Each path below is one point turned by a fixed rotation once a step. After each direction that follows a path, write how fast that rotation turns it, in degrees a step (0 if it stays still).
Each turn is a multiple of 5 degrees from 10 to 175, or 0.
Each row of a path follows its step; steps can be skipped.

step 0: [  0.4  -0.4 -26.9  13.1   9.7  -7.2   5.5 -12.3  -9.5  -2.5  30.0 -15.8
   5.5  17.1 -17.7  -5.6 -18.7 -18.6  -1.2 -11.8 -13.7  10.5 -28.1  19.9
 -23.8  -8.8 -28.2 -25.3 -15.2  39.0   0.5   8.0 -13.5  13.3  28.8 -19.8
  12.2]
step 1: [-12.3   8.3   4.4   1.8   9.9  -8.1  20.8  35.2 -30.9  22.5   5.6 -26.3
   9.0  -2.1 -24.0  20.5 -10.7 -15.3  21.8 -19.3   8.7 -36.3   4.1   2.1
 -21.4   3.7 -15.3 -34.6  12.8  -5.8 -23.1 -12.9  11.0   5.4  10.8  -4.3
   1.3]
step 4: [-12.5 -47.2 -22.5   3.8  -1.5  -6.6  -0.2 -19.2   1.0  -6.5  -3.6   1.7
  10.4 -13.5  12.0 -28.1  -1.3  10.8 -15.8  -8.4   6.9 -18.1   5.5 -37.4
 -12.3  -4.4  26.2   5.4   8.2 -25.9   7.5  11.3  -1.1 -20.5   2.0  43.4
   6.3]
step 5: [-14.3  -1.9  -8.3  -6.7  -6.0 -17.3  27.4 -36.7 -10.0   2.1  10.3  -0.1
   6.8  28.6  23.8 -21.3 -20.5  13.5   3.8  -0.6  -8.1  13.7 -14.5   5.1
  16.0  10.9  23.1  22.4  17.9  15.7   3.9   4.1 -24.1 -36.2  27.6   3.4
 -17.5]
step 6: [-31.9 -13.3  33.5  -3.7  -6.8   0.7  11.8  -9.4  -2.9 -23.3   9.3 -28.2
 -16.7  17.4   6.2 -42.5  21.4  -6.9  21.0 -27.6   2.6 -11.3   1.3  16.8
 -11.8  14.0 -19.8   1.0   3.7  -3.9   6.7 -21.2  -7.3 -17.9  -1.3 -16.2
 -23.2]
step 8: [  9.2   2.9   9.4  -7.9   7.8  -5.5  20.5   5.6  31.4   4.8  -9.6  -5.2
 -20.3 -13.7  -8.9  28.2  -1.2  -1.1   2.2 -14.1  23.3  22.1  10.3  23.0
   3.1  12.2  17.2  27.5  16.2 -15.6   4.6 -34.8 -10.5  24.5 -36.8 -25.3
  16.0]
step 9: [ -2.8 -22.1  -4.9  -8.0  -9.3   5.1 -11.8  23.8   1.8  -8.1 -16.7  30.2
 -24.2 -47.1 -23.3  -8.3  11.0  -7.8 -23.3  27.2  15.8  -9.9  -5.9   7.9
   9.9   0.4  32.8  19.4 -15.5  12.5  10.7  -2.0   4.7  -9.4 -25.5 -11.4
  10.8]
step 10: [  4.4  17.6  22.4 -22.0 -12.8   5.6 -22.2 -12.0  23.6  10.9  12.6   9.1
   6.5 -29.3  24.3   4.4 -16.8  -8.0  10.6  30.1  -6.5 -17.5  13.3  10.6
  32.8  -9.0  21.0  28.7  -8.9   9.2 -11.0   7.0  -9.5 -15.7  -3.2  33.8
  15.2]
step 11: [-11.1  33.9   3.3  -7.0  16.4  17.8 -25.8 -38.8  19.4  -5.4  15.9  -1.9
 -14.0 -15.7  15.8 -40.0  -1.4  -9.7  -4.6  -1.0   1.7   6.8 -18.9  11.6
  -1.9  19.3  -3.8  -2.8 -31.7  14.9  23.5  27.1   9.5  17.9   7.7  13.2
   0.6]
step 12: [-10.1  37.6   6.0   2.1 -18.0 -16.2 -20.0  -4.8 -20.8   7.0  21.9 -15.4
  11.8  -8.0 -16.1  -1.5  33.1 -11.2   0.4  -1.8 -11.0 -15.7 -23.0   4.5
  24.5   9.1 -24.8  -4.6  10.8   1.0   8.5   3.8   7.4  20.3  49.4  -7.8
  15.4]
Directions:
[ -5.6   1.8 -13.3   3.9  -6.5   0.0   4.8   0.3  -9.8   8.7  -9.7   3.5
  -4.2  -1.7  -4.1  -5.3  -0.4   7.0  -5.1   8.7  -2.2  14.9  -6.5  -0.1
   0.0  -1.7  -3.1  -2.1 -11.5  12.3   4.7   8.1   6.1  -7.9  -0.5  -4.3
   0.3] -> 160
[ -5.2  -0.2  -0.3 -11.8   2.3   4.2   0.6   2.5   4.1  -2.6   5.3   5.0
  -1.4   0.4   6.6   4.9  11.2   2.2  -5.2  12.5  -3.7  -4.0   7.6  11.0
  -8.8  -6.5 -11.5   3.8   5.8   2.9  -6.4   5.0   4.7 -10.1  -2.7  -1.0
 -13.9] -> 95
[ -3.5  -4.6  -6.6   1.5  -2.2  -3.2   0.0  -3.6   3.0  -1.4   6.5  11.2
  -0.3  -3.0   4.8   1.0 -13.8 -12.2  -7.0   2.7  -5.6  -4.1   7.3  -0.5
   2.1 -10.0   4.3   1.0 -11.7  -3.3  14.6  -8.0  -7.9  -7.3   2.4   5.8
  -6.6] -> 65
[ -1.7   1.2  -2.4   6.8   1.7  -1.1  13.3  -5.5   2.8  -0.2  -7.0  -1.5
   4.8  -5.7   2.8   5.4  -1.6   3.4   9.3  11.4   6.2 -11.5   2.6 -11.4
   7.3  -2.3 -11.9   6.2  -1.6  -2.0   0.3  12.4 -13.3   4.2  -2.1  -2.0
  -1.1] -> 130
[  2.0  16.9   2.2   3.2  -7.3  -9.6   4.9  -0.4   0.8  -3.9   8.8  -0.7
  -9.8   7.5 -10.7   4.1  -7.1   6.6   2.5   2.7   2.9   0.8   8.0   4.0
   4.7  -6.3  -2.4   2.8   3.3  -6.5  -4.1   0.3   2.7 -13.9   2.9   3.3
  12.2] -> 155
[-11.4  -2.5   6.6   8.1  -2.6  -3.7   7.7   5.8 -14.1 -12.4   4.5   2.1
   5.9  -0.4  10.3   1.8  -1.1   4.0  -5.4   2.6  -0.2   7.5   3.2  14.5
  -0.2   2.9  -5.9  -7.0   0.5  -1.1   1.2  -2.1  -7.2  11.3  -2.1   3.3
   7.9] -> 55
[  0.6  -4.9   7.1  -9.7   1.2  -5.8  -3.9  -2.8  -1.1   1.0 -10.7  -3.8
   0.3 -12.4   6.0  -2.2  -1.4   3.9   1.2  -5.2   8.4   1.2  -5.6  14.0
   1.6   3.9  -2.5  10.9  -0.5 -10.2  11.4   1.7  -3.3 -13.9   3.0  -6.4
   5.4] -> 20
